In the data rows, the value 128 means zero.
A hidden rule labels the rows of this table. It goes by one to three of the table's principal directions, not those with the most spread.
[112 137 146 119 119 116 140 127 137 131 154 129 126 128 164 107 129 145
 164  88 144 135 143 129 129 126 118 162 149 150 135 125 107 168] k
[ 82 118 175 108  65 109 138 131 153 126 105  86 159 110 190  91 104 140
 102 125  64 115 201 118 156 124 126 134 176 120 109 136 103 193] f
[ 97 152 146 151 101 145 156 102  91 157 108 113 147 154 169 143 107 122
 100 138 126 167 133 159 128 143 124 104  86 144 128 147  93 142] d
[136 137 117  95 115 130 104 137 138 140 140 140 135 113 148 128  90 149
 106 124 110 132 134 146 140 130 130 132 158 111 132 135 103 142] r
[155 129  97 150 131 149 150 106  95 131 104 122 140 127 113 123 119 100
  90 167 119 165  88 131 128 117 145 114  98 151 144 133  88  84] f
[ 74 107 177 147 164 107 139 101 124 128 106 134 124 150 128 125 166 141
 157 122 143 123 130  81 121 144 127 127 114 128 133 105 193 160] o
[175 155 116  97 115 157 133 133 131 166 114 125 153 115 144 130  84 129
  62 136 128 158 125 132 152 136 118  96 140 154 142 140  65 101] e
[140 141  85 114 148 130 121 113 116 134 123 153 104 147  96 140 121 135
 124 154 145 147  90 140 120 129 142 126 116 133 162 126 119  90] f
[153 153 100 112  96 141 137 146 143 134 127  93 151 119 129 104  91  93
  92 136  97 139 132 149 134 127 122 133 129 159 131 154  75 105] p
[177 130  87 131 179 123 109 148 130 142 124 150 103 133  61 151 141 122
 149 142 167 119  72 129 106 126 146 142 128 137 165 114 156  45] e
[153 141 114  97 108 118 155 134 153 132 102 105 144 134 131 115 113 125
 120 115 135 115 155 106 143 144 111  97 155 151 133 125  96 122] e
[ 86  70 159 155 199 101 112 112 105 137  99 150 118 134  88 153 118 139
 150 125 170 112 101  61 123 145 143  85 105 109 153  77 206 146] e
[168 150 125 126 141 138 141 167 143 152 139 105 152 130 107 144 118  86
 129  94 157 124 116 132 112 146 105 126 122 166 141 144 121 105] k
[ 98 100 153 138 121 117 136 120 132 115 106  99 146 110 136  88 119 109
 109 142  83 132 142  91 136 121 137 134 136 136 122 123 133 154] f
[183 158  96 115 192 150 106 133 113 153 169 173  93 147  86 148 131 121
 157 117 191 152  72 148  85 139 116 135  98 139 141 123 155  76] k
[187 170 131  42 156 126 122 161 168 169 162 142 126 143 129 132  93 132
 153  59 182 121 153 118  98 172  77 111 179 143 137 128 138 149] f
[ 95 123 159 110 125 116 133 129 144 125 129 118 132 121 154  96 118 130
 125 108 121 142 156  92 133 142 107 122 140 143 111 121 123 172] o
[151 157 126 118 114 153 138 136 134 142 128 103 153 137 128 129 113  97
 100 128 125 127 138 144 128 135 109 110 101 147 120 149 114 114] o
[146 126 119 148 164 143 115 139 116 140 152 134 118 115 102 116 112 103
 130 127 140 157  84 130 110 122 134 150 106 155 141 128 132  99] o
[ 82  84 156 116 141  84 120 121 141  95  92 122 114 126 120 105 146 137
 146 141 109 101 167  62 121 135 126 100 146  91  93  90 183 158] o
[139 147 114  85 113 112 142 116 137 120 115 124 127 147 141 110 135 130
 137 133 116 128 154 125 111 139 118 123 153 118 115 128 120 136] d
[125 142 110  85 144 125 124 119 150 128 146 148 120 136 124 116 108 146
 132 104 150 135 122 108 141 146 111 122 139 147 150 125 116 152] r
[ 85 139 163 155 151 158 121 103  88 156 155 146 135 150 148 156 111 124
 121 116 150 161 107 153 118 143 120 118  62 129 133 140 150 170] r
[124 123 134 144 101 117 155 127 135 110 117  97 131 115 148  79 145 113
 134 133  94 142 144 116 127 116 131 157 149 154 111 133 102 126] p
[ 82  93 154 157 177 109 114 119 116 116 131 139 111 134 103 127 142 122
 165 122 141 121 110  93 108 135 134 132 101 117 127 104 199 150] p
[ 95 114 152 115 143  91 123 129 139 113 119 134 117 137 134 120 159 142
 166 118 129 114 149  98 108 138 123 139 149 106 110 107 170 154] p
[126 122 154 171 130 134 146 116 111 130 140 132 123 146 131 159 163 135
 173 104 154 102 131 147 119 127 131 136 118 115 130 131 172 149] d
[129 166 142 107 136 152 136 136 125 166 152 115 158 139 151 123  82  98
 106  95 146 166 124 139 117 155  95 118  96 171 134 149  98 150] p
[179 162  83 121 180 162 127 134 128 128 168 144  95 145  69 117 132  85
 137 122 171 165  74 130  94 142 102 128  81 176 134 140 135  72] p
[216 146  90  68 111 147 122 169 171 149 124  87 157  92 102  83  58  85
  68 135  98 122 136 118 142 119 121 121 173 171 150 141  71  79] f
[ 93 106 143 177 137 128 144 103 104  98 147 130  95 135 122 107 165 121
 169 130 138 143 117 122 116 107 136 151  93 141 119 119 149 142] f
[ 99  94 133 145 136 102 107 118 116 112 122 162 116 123 132 165 150 175
 157 128 138  96 125 126 140 119 153 129 143  73 130 104 160 150] p
[145 162 139 158 108 171 162 140 120 159 147  85 142 131 137 107  98  77
 105 113 133 171 121 157 123 131 108 137  91 206 140 165  81 110] f
[174 135  97  74 156  97 130 132 153 125  98 150 110 143  96 133 157 147
 150 133 154 110 128  92 110 145 122 112 179 115 137 103 147  90] o
[170 160 107  85 140 130 137 133 151 130 160 158 128 134 136 135 152 151
 153  87 167 129 118 130 129 137 108 149 162 144 145 134 105 135] k
[122 121 124 113 175 107 146 102 115 135 100 148 115 163 100 146 133 130
 151 121 171 136 113  84 103 165 119  83 125 126 148 104 165 137] o
[ 92  91 144 171 124 142 104 124 116  96 132 118 118 106 113 116 134 112
 108 163  90 119 128 122 142 100 143 125  85 105  97 125 158 129] o
[134 152 136 141  88 135 154 140 120 145 138 100 164 133 165 143 115 111
 132 100 127 126 144 171 127 128 122 142 124 142 130 153  86 147] p
[166 113  79 163 141 156 103 132 105 106 144 129 105 109  69 122 128  92
 114 181 113 127  76 156 122  80 162 149  80 128 135 130 129  51] k
[111 149 160 121 136 139 141 125 134 151 146 128 144 144 155 136 120 130
 135  83 153 139 140 124 127 161  96 117 118 148 128 140 137 175] p
[115  97 137 157  70 129 107 159 144  99 119  87 145  83 135 116 124 118
  95 159  62  83 163 146 165  82 152 144 134 102  99 136 113 117] j
[136  93  97 142  96 118 102 145 139 101 103  98 139  87 104 104 102 113
  93 179  57  95 129 133 154  90 170 143 145 105 125 126 114  89] j
[189 134  86  77 169 123  75 158 147 139 172 192  97 109  98 158 125 175
 152 110 178 108  92 143 128 112 137 156 174 105 161 108 128  92] f
[180 149  76 120 138 148 116 145 127 137 124 133 118 131  76 148 129 105
  99 169 131 135  85 159 118 114 143 135 114 140 156 143 111  44] e
[138 136 106 107 123 136 120 122 127 115 171 173 110 123 145 149 133 166
 143 102 152 136 120 150 140 123 123 138 150 111 136 134  99 162] o
[126  88 130 166 156 100 139 106 108 129  75 138 124 127 108 138 153 148
 144 152 137 118 102  89 132 127 163 118 143 116 149  94 159  98] f
[136 120 112 104 124 109  98 142 156 109 126 139 120 113 121 122 137 150
 134 137 100  98 139 125 134 126 137 142 169  90 113 123 150 122] f
[101 127 161 126 129 106 106 155 139 112 166 147 102 127 149 139 176 152
 185  97 148 108 155 142 106 116 115 168 139  99  92 118 160 153] e
[154  99 122 127 150 132 112 144 152 101 126 121 111 100  78  98 145 109
 117 151 115 108 121  85 135 105 133 130 134 134 122 113 157  91] j
[159 146 117 148  86 141 151 118 110 135 118 130 135 138 153 162 153 145
 128 139 119 121 136 182 130 118 143 134 147 106 127 151 105 113] r
[133 148 142 103 140 137 110 140 146 142 157 143 125 128 144 129 116 138
 133  94 137 133 141 131 120 156  99 123 140 121 107 137 148 154] p
[144 130 123  99 100 140 112 150 141 132 143 124 137 103 143 128  90 133
  94 123 120 123 150 138 151 114 120 114 145 124 123 133  84 137] f
[115 129 151 166  58 152 136 145 131 118 131  88 142 105 161 121 133 113
  93 145  66 124 164 174 148 103 135 150 133 124  98 167 100 135] e
[135 139 120 142 100 150 147 113 109 140 115 119 152 120 155 127 111 122
  82 147  99 165 116 150 143 127 138 127 126 142 136 152  75 126] k
[144 114 102 147  64 147 108 154 142 108 125  95 153  73 131 108 106 116
  64 176  43 111 129 170 174  73 169 171 150 122 133 158  68  94] p
[122 121 122 130 156 128 131 116 111 124 134 130 118 134 117 109 104 105
 136 122 141 155 115 104 107 145 115 102 100 139 115 115 136 137] p
[104 106 156 152 133 101 171  98 122 113  90 106 106 149 119  88 176 120
 166 147 122 132 142  87 105 119 141 145 141 151 136 108 162 127] f
[ 92  79 145 163 110 105 112 123 117  98 103 120 116 103 133 114 142 139
 131 166  77 108 145 119 134  99 163 140 144  82 102 110 154 133] r
[115 111 157 169 126 137 147 107  99 127 110 118 121 146 126 146 144 117
 137 137 128 121 143 128 113 134 129  95 103 108 108 127 172 142] k
[147 177 121 124 131 163 136 129 114 158 155 122 130 143 142 115 102  95
 111 122 129 186 111 167  98 149 104 136  96 165 118 162 102 114] j
[129 142 122  91 138  95 140 133 153 108 137 125 109 139 137  82 149 128
 178 100 145 133 151  96 102 141 100 142 148 146  99 108 126 134] o
[142 123 126 178 130 156 151 114  87 162 119 117 161 127 127 157  90 108
 103 127 147 143  88 148 143 124 147 110  90 156 170 137  98 117] j
[112 132 137 130 119 155 127 108 117 135 132 106 147 122 145  91  74 102
  86 137  99 155 134 123 141 134 118 105  89 148 114 138 110 150] d
[107  98 161 150 180 123 132  97 103 146  86 145 117 149  99 151 144 137
 125 150 154 132 109  79 118 145 138  85 107 117 146  98 196 122] k
[151 152  74 134 110 144 127 136 128 121 139 123 121 134 100 135 125 110
 117 152 121 130  99 176 130 111 142 151 108 145 150 153  94  77] r
[ 65  95 166 145 137  97 123 116 128 112 111 131 118 132 133 127 154 151
 155 128 130 108 145  95 134 124 137 131 125 110 124 102 170 161] d
[154 152 109 116 185 130 145 114 122 146 142 143 121 154 105 113 127 109
 160 101 179 161  84 106  96 156 110 132 107 175 152 120 137 112] f
[115 126 108 130 137 136  98 130 124 107 160 147 111 125 108 134 136 128
 135 141 126 123 105 151 128 105 140 155  99 113 130 131 137 121] e
[139 144 122 102 119 118 125 118 119 140 112 154 122 141 153 152 139 159
 126 138 117 141 138 148 110 148 129 120 168  85 115 134 129 134] p
[ 71 107 188 141 125  91 127 130 129 114 121 127 115 141 156 135 179 148
 180 112 122 103 174 116 101 134 122 143 146  86  89 113 193 179] e
[ 93  88 175 152 165 123 120 111 125 125 107 126 118 119 112 101 142 124
 120 149 103 136 124  74 122 131 139 128 129 124 124 111 197 145] e
Here are more rows. What is the label of each one?
[ 77  49 186 187 123 105 131 117 126 120  39  84 147 105 106 121 134 123
  90 183  67  84 155  62 159 118 169  92 141 100 128 100 198 128] -> r
[160 172 109 133  68 142 156 157 138 139 113  89 157 134 143 145 144  99
  98 143  96 131 141 187 125 124 125 148 139 146 124 175  71  85] -> k
[162 151  78 146  68 192 111 144 120 129 143  91 156  99 118 125  67  81
  32 181  66 139 111 202 166  91 144 125  76 143 128 180  49  75] -> r
[114  96 116 135 104 109  97 154 154  77 111 111 120  99 102 115 155 121
 117 169  71  82 152 119 141 101 145 135 139  83  85 122 153 102] -> k
[144 144 108 142  95 158 150 125 116 133 142 104 161 117 146 119  88 100
  94 121 116 148 118 156 150 120 126 124 103 163 140 154  59 133] -> f
[ 40 109 193 118 111  85 117 120 155 108 118 138 130 126 188 120 165 184
 153 104  99 109 188  96 144 149 116 140 171  84  88 117 170 217] -> k
[109 149 133 134  70 141 144 130 139 149 100  83 175 128 159 130  88 119
  73 136  87 122 154 155 169 136 129 115 122 148 140 160  81 135] -> j
[178 158 116  86 141 139 129 144 146 158 157 140 144 128 135 138 100 132
 133  82 164 128 122 136 127 146 107 129 156 149 154 136 105 137] -> j
[139 168 104 125 103 173 138 117  99 151 148 125 155 136 150 143  90 106
  74 141 125 174 101 184 138 120 126 126  79 156 149 165  52 122] -> j
[105 128 136  92 126  93 109 138 157 115 118 139 115 130 140 119 150 160
 148 126 122 107 159 109 128 134 121 135 162 102 106 111 147 136] -> j
[ 98  80 122 155 129 108 103 135 138  70 114 141  97 113  92 146 174 144
 140 153 113  81 139 102 144 115 140 105 123  71  89 107 180 121] -> k
[164 126  98 129  97 139 121 137 130 120 132 121 139  98 134 118 114 129
 103 147  95 124 122 155 148  99 150 150 151 123 132 139  83 103] -> o
[138 145 107 121 123 141 115 148 125 131 163 128 132 120 131 132  99 114
 128 110 144 136 118 156 128 121 117 134 101 141 124 137  91 122] -> o
[155 158  90  94 120 116 136 134 142 134 122 142 126 148 122 154 138 149
 140 120 161 114 125 146 133 134 124 125 145 132 151 128  96 101] -> e
[147 114 143 116 169 124 118 125 127 153 122 160 125 128 113 157 134 156
 135 116 161 118 109 104 127 138 135 120 157 116 162 110 165 131] -> r
[ 94 134 175 103 123 118 130 122 151 127 137 133 126 139 163 120 145 153
 146  95 127 120 175 107 128 153  99 122 152 114 101 128 163 193] -> e
[120  97 125 148 120 118 108 137 124 109  97 118 128 112 103 137 141 123
 108 175  92 101 129 125 134 104 157 125 126  92 117 119 151  96] -> p
[144 122 121 128 153 112 116 144 119 128 134 142 122 127 110 143 155 124
 157 132 146 119 105 135 100 109 143 160 131 117 137 114 143 100] -> p
[110 140 149 115 120 131 123 130 140 120 158 131 121 128 154 109 139 135
 142 108 124 134 149 134 125 127 110 150 129 130 106 136 131 161] -> r
[149 161 123 151 100 162 174 118 117 152 122  94 154 149 137 135 109  96
 106 116 139 145 127 154 136 144 112 105  97 177 143 160  88 120] -> r
[137 112 117 169  86 120 124 146 143 102 103 102 116 102 114 110 175 128
 122 181  69 102 133 152 143  82 169 182 157 120 121 139 126  64] -> r
[ 92 107 159 165 104 137 125 121  97 136 120 124 144 122 154 164 113 136
 106 137 115 123 140 151 144 118 143 108 107  98 123 133 126 160] -> r
[130 115 158 128 162 133 110 143 122 141 143 129 126 125 116 134 112 107
 136 109 145 124 133 110 102 141 111 106 111 117 107 116 176 143] -> e
[142 147 124  98 121 146 127 127 141 133 133 123 136 131 133 119 103 118
  98 122 120 136 146 123 133 150 102  94 125 130 109 141 121 140] -> o
[ 69  96 173 155 116  98 134 111 121  90 148 138 110 128 171 121 172 164
 197  94 136 102 169 114 128 116 126 145 134  92  87 105 162 203] -> e
[ 76  94 140 151 111  94 123 115 116 102  93 129 130 130 140 146 150 150
 139 149  95 102 148 122 133 128 151 120 139  72 107 116 157 156] -> k
[123 136 143 112 110 113 142 119 134 133 119 139 137 141 163 149 146 164
 147 106 139 111 157 131 135 141 122 122 163 107 126 126 127 162] -> j
[129 128 139 141 110 129 152 126 133 128  99 100 138 130 129 114 143 113
 113 144 113 128 142 116 134 125 128 123 128 149 125 132 120 110] -> e
[ 78 152 139 137  88 144 160  89 118 127 128 124 143 150 179 128 127 146
 109 121 118 155 144 148 159 141 116 119 103 145 130 153  87 181] -> o
[136 123 106 144 123 151 114 126 108 133 125 134 141 115 115 152 107 125
  85 158 127 131  97 148 154 104 149 117  94 127 150 131  95  98] -> j
[167 125 102 103 131 112 138 123 153 104 123 129 130 117 115  93 160 133
 146 133 112 110 123 104 131 111 140 163 176 133 140 120 125 112] -> f
[145 145 118 154  78 165 119 148 118 121 167 110 147 105 151 137 123 111
 106 135 103 120 130 200 146  84 138 164  97 127 114 161  77 114] -> e
[133  99 121 113 139  91 125 135 146 114  85 131 117 127  98 138 146 145
 140 142 130  91 141  87 129 133 139 105 170 101 133  99 159 111] -> j
[ 79  70 160 150 119  92 115 118 116 103 109 133 127 109 143 135 147 161
 151 140 110  90 150 105 144  96 163 139 149  77 124  94 155 168] -> d
[162 122 109  85 173  95 130 118 133 126 115 174  93 142 111 135 153 165
 171 114 175 131 121  84 102 152 120 106 180 108 131  91 153 120] -> j
